Each path below is one point turned by a fixed rotation once a step. After each direction that follows a path, write how fast that rotation turns it, in degrees a step (0 if it stays still).
Each turn is a multiple of 5 degrees from 10 to 175, or 0.
Each row of a path follows its step; steps can be skipped.
Path 1:
step 0: [ -6   4  -6 -10   7   4  -3  13   3 -13  -4  -8  -2   2  -6 -16  -1  12
   4   3  15  -8  -9  12   2  12  11  -4   2   6   4   7  -6   6   1   2
   5 -12  -3  -2   5]
step 2: [  2   0  -9   0   0  13  -2  27   4  -2  -5   4   2   7   2  -1  14 -12
   7   6   5   2   2  -5  -4   0   2   1   0   7  -1   1  -4   0   9  -7
  16   2   4 -17  -3]
step 3: [ -1   2  -4   1   5  -5 -14   2  12  -3   7 -16  -8   8  -4  -7  -2   5
  13   1   9  -1  -2   6   1  15   2   4  -4  -7   1   5 -11  14   5  -8
  -1  -8  -9 -11  -6]
step 8: [  8   2  -2 -15   1  -1  -2  13   3  -2   9  -1   4  -6   5   0   2   4
  17   2   3  -5  -9   3  -4   0  -1  -1   7  -1   0   8 -21  -9   4  -1
  -4 -11  -6 -15 -13]
step 10: [ -9  -1  -8  10   9  -3   0  20   0  -7   1  -6   8  -6  12   0  -2  -2
  13  -6 -11   3  -1   5   6  -4 -11  -2  -6  -5  -6   7   0   0 -10  -9
   9  -7   8 -13   6]
step 16: [-13   1 -11  -9   8   7  -6  20   6  -7 -12  -4  -5  -5 -11   0   1   0
   9   2  10   3 -14   0   7  -2   8  -4   5   1  -5   2  -2   0   2   3
   8  -7   8 -14  -3]
step 19: [ -6  -5 -14  -7   4   5 -14  10  15   1   4  -6  -1   2  10   2   5   2
  15   3   9  -4  -3  -6   0   1   4  -3   7 -10  -5   6 -14   3   2  -5
   1  -5  -1 -16 -14]
step 20: [  5   3  -6   3   3 -17   6   6  10  -9  -3   0 -10   3  -7 -12  -4  -8
   2  -6   2  -7  -1   1   6  12   1   3 -13   2  13  11  -8  -5  16  -1
  -7  -7   0 -12  -5]
[-1  5  3 -2 -4  3 -2  0  3  5  1  4 -1  1  0  0  2 -2  2  3  1  3 -1 -5
 -5 -4 -3 -3 -1  4  1  0  2  1 -2 -2  0 -3 -5  0 -2]
110
[-2 -3 -3 -2  0  0  1  0 -2  3 -1  1 -1 -1  2  5  2 -7  1 -4 -4  0 -1  0
  2  1 -4  0 -1  3  0 -3  3  2  2 -3 -1 -3  3  1  7]
130
[-7  0 -1  1 -2  5 -2  3 -3 -2  3  4 -3  0  3  0  2  1 -2 -1  5  2  2 -2
  0  7  3 -3  2 -3 -1  1  1  0 -1 -1 -2  0  1  3  1]
155
[-1 -2 -1 -2  1 -2  3  0  3 -1 -4  5 -4 -2  1  1 -2  0  1  6  1 -2  1 -3
  1 -2 -2 -5  3 -2 -2 -4 -4 -3  5  0 -2  2  3  2 -3]
100
[ 4  0  0 -5 -1  3 -1  0 -2  1  0  1  2  1  5 -5 -6  3  1 -4 -1 -4  1 -1
  1  1 -1 -5  0 -1 -3  1  7 -1  3 -1  4  1 -1  0  2]
85
[ 0 -4 -2 -3  3  2 -5  0  1 -2 -4  0 -1  4 -5 -1 -2  0  0 -1  1  4  2 -3
  0  2  4  0  0  4  2 -6  0  4  2 -4  3  4  0  0 -2]
25
